Questions about the matrix below. Rows and columns are numbered from 1.
1) What is the entry at row 1, column 1?
2) What is the bottom-left entry?
3) What is the entry at row 3, column 3?
4) What is the entry directly above 145?
5) What is the entry in row 2 and column 3?
6) What is the entry at row 1, column 2?
7) What is the largest entry?
8) What is the bottom entry of the column that holds the smallest entry?
array([[116, 118, 130, 115, 136, 131, 126, 114, 127, 122],
       [140, 138, 129, 128, 133, 119, 133, 132, 127, 133],
       [135, 127, 120, 158, 101, 139, 121, 145, 130, 129],
       [130, 134, 134, 109, 149, 116, 136, 119, 127, 130],
       [118, 120, 130, 119, 133, 132, 127, 118, 128, 122]])
1) 116
2) 118
3) 120
4) 132
5) 129
6) 118
7) 158
8) 133

Read these off the table that follows. Indices start at 1.
1) Report the entry in row 2 and column 3.
2) Report the entry at row 2, column 2.
3) Report the entry just right of 152.
4) Report the entry at row 1, column 1.
5) Report the bottom-left entry.
6) Report the bottom-right entry.
7) Report the entry directly below 117.
8) Report the entry at row 3, column 1.
[[128 134 140 140 129 132 122 135 111 139 133 133 131 116]
 [124 123 125 127 132 130 134 128 123 133 123 128 131 123]
 [124 126 130 132 132 131 131 131 117 136 126 130 132 119]
 [122 120 124 126 134 130 137 127 122 134 122 128 132 122]
 [126 118 113 114 129 125 138 119 145 119 120 122 126 139]
 [127 120 114 115 128 124 136 120 145 118 122 122 125 139]
 [126 129 133 133 130 131 128 132 118 135 129 131 131 120]
 [134 146 154 152 124 132 109 142 103 141 143 138 130 113]]
1) 125
2) 123
3) 124
4) 128
5) 134
6) 113
7) 122
8) 124

Questions about the grid below.
1) Which number is the bottom entry of the column that holds the largest entry?
2) Which number is the smallest entry?
3) Which number is the 1st entry, reading row by row?
4) Which number is the entry just right of the smallest entry?
5) Which number is the second entry from the end, reading row by row?
6) Which number is the top entry of the column that holds the smallest entry?
7) Which number is the fourth entry, reading row by row?
8) Which number is the 1st entry on the diagonal from the top-right corner?
array([[123, 137, 136, 132, 132, 129, 125, 125, 133, 125, 140, 129, 132],
       [123, 130, 132, 134, 110, 135, 131, 131, 116, 120, 134, 122, 133],
       [138, 130, 139, 136, 125, 127, 128, 128, 141, 130, 134, 125, 126],
       [130, 134, 136, 125, 145, 131, 126, 130, 130, 134, 135, 138, 123],
       [132, 130, 129, 136, 135, 137, 124, 135, 128, 121, 138, 137, 129],
       [120, 135, 129, 112, 135, 131, 130, 126, 122, 126, 137, 129, 128],
       [142, 131, 134, 138, 111, 135, 134, 139, 135, 120, 134, 122, 130],
       [147, 107, 123, 134, 128, 133, 125, 132, 130, 127, 125, 130, 120]])
1) 147
2) 107
3) 123
4) 123
5) 130
6) 137
7) 132
8) 132

[[118 138 125 130 102 141 142 129]
 [143 117 122 121 149 124 120 127]
 [126 133 127 138 128 147 124 135]
 [119 144 132 130 116 134 142 126]
 [133 127 120 118 126 128 131 126]]
Rows and columns are numbered from 1.
The top-left entry is 118
Find the entry just right of 132.
130
The entry in row 1 and column 3 is 125
Find the top-right entry.
129
Find the entry in row 3 and column 1.
126
Find the bottom-right entry.
126
The entry in the bottom-left corner is 133
Find the top entry of the column that holds the largest entry.
102
The entry directly below 129 -> 127
Find the entry just left of the smallest entry.
130
Find the entry directly below the largest entry.
128
Find the entry in row 2 and column 1.
143
The entry just right of the largest entry: 124
The entry directly below the smallest entry is 149

[[136 129 125 124 125 122 127 129 129 121 118 126 125 130 139]
 [128 124 137 122 118 125 112 126 120 112 128 130 124 127 131]
 [128 124 138 127 126 131 110 134 116 112 142 128 128 125 124]
 [135 122 134 123 127 133 122 130 125 125 112 132 127 126 147]
 [127 135 131 135 114 144 123 133 128 129 126 123 124 124 125]
 [127 125 118 120 138 133 139 128 126 120 122 125 129 128 134]
 [122 127 128 124 118 124 121 123 124 125 139 132 121 131 117]
 [128 129 130 130 152 128 129 126 122 109 133 120 142 132 130]
 [127 132 138 131 131 131 113 125 134 139 124 132 128 129 134]]
Counting starts at 1.
The entry at row 1, column 2 -> 129
The entry just left of the centre entry -> 123
The entry in row 1 and column 3: 125
Read off the entry in row 3 and column 3.
Answer: 138
Read off the top-right entry.
Answer: 139
The bottom-left entry -> 127
Read off the entry at the centre.
Answer: 133
Read off the entry directly above the centre entry.
Answer: 130
The entry in the bottom-right corner is 134
The entry in the top-left corner is 136
Read off the entry in row 2 and column 1.
Answer: 128
Read off the bottom entry of the column that holds the largest entry.
Answer: 131
The entry at row 2, column 3 is 137
Read off the entry in row 3 and column 1.
Answer: 128
The entry directly below the centre entry -> 128
The top entry of the column that holds the largest entry: 125
The entry at row 2, column 2: 124
The entry just left of the smallest entry is 122
The entry just right of the centre entry is 128
The maximum -> 152
Read off the entry just right of the smallest entry.
Answer: 133
